(in the rows, 128 means zero)
One turn moves every row onto another: examples first, then more rows asked
Z825: [112 152 109 164 121 127 118 139 157 128 129 116]
Z58: [123 117 119 156  95 120 144 125 127 150 133 115]
Z333: [107 135  99 111 121 134 154 126 131 133 132 116]
Z262: [ 94 105 108 123 109 143 130 135 167 145 110 126]
Z295: [135 101 103 117  93 129 131 110 152 103 128 146]
Z234: [133 111 119 155  98 117 138 120 137 148 110 115]
Z432: [137 125 108 118 118 169 138 161 159 117 117 144]
Z724: [120 155 113 158 121 134 115 138 163 123 104 119]
Z621: [133 102 119 156 100 125 130 125 139 140 138 106]
Z396: [144 112 130 139 101 164 119 151 157 163 129 133]
Z379: [104 135 124 137  92 118 113 158 139 138 135 144]
Z616: [116 109 114 131 141 135 100 131 130 146 129 141]
Z279: [116 148  98 114 123 146 142 119 113 138 129 123]
Z977: [125 146 108 160 140 142 116 145 159 132 122 116]
Z325: [148 135 134 122 130 156 126 105 150 126 145 147]
Z966: [138  99 119 151 102 121 141 120 129 133 123 115]
Z266: [132 139 126 118  97 148 113 110 126 163 127 158]
Z457: [106 145 121 142  98 151 147 118 162 121 132 155]
Z244: [160 107 122 148 105 157 118 153 147 147 112 147]
Z232: [145 155 105 121 102 138  98 127 154 117 100 150]
Z132: [117 146  94 123 118 149 157 135 122 142 128 121]
Z303: [147 142 121 130 106 146  96 127 164 123 108 165]
Z195: [134 124 126 116  81 140 125 112 128 162 120 146]
Z597: [138 134 141 106  84 142 130 138 170 136 135 122]
Z410: [127 118 105 112  88 123 143 113 138 108 125 154]
Z640: [115 111  92 148 112 162 117 102 150 115 131 132]
Z619: [151 118 121 153 101 164 104 148 157 153 122 131]
Z857: [139 122 107 115  98 112 144 115 147 103 114 136]
Z982: [137 126  91 120 126 159 123 148 167 102 124 140]
Z86: [126 119 101 106 123 161 136 153 167 117 128 140]
Z359: [131 139 116 116  96 147 122 113 110 159 120 144]
Z653: [142 101 115 121  97 121 141 111 136 105 121 138]
Z170: [132 146 118 135  88 133 100 118 164 119 113 164]
Z191: [107 146 100 116 136 140 137 125 129 136 137 127]
Z569: [148 123 117 131  95 137  90 132 133 121 151 119]
Z372: [144 117 125 143 105 169 125 165 152 152 114 137]
Z941: [149 122 102 129 129 157 143 155 159 108 124 138]
Z477: [127 157 103 159 124 143 113 132 150 139 109 111]
Z574: [137 153 119 137  96 134  99 128 165 118  96 147]
Z952: [136 134 111 112  85 151 126 128 118 156 115 156]

Z477 moves to Z234
Z262 moves to Z616
Z574 moves to Z653
Now find these:
Z621 moves to Z396
Z303 moves to Z410

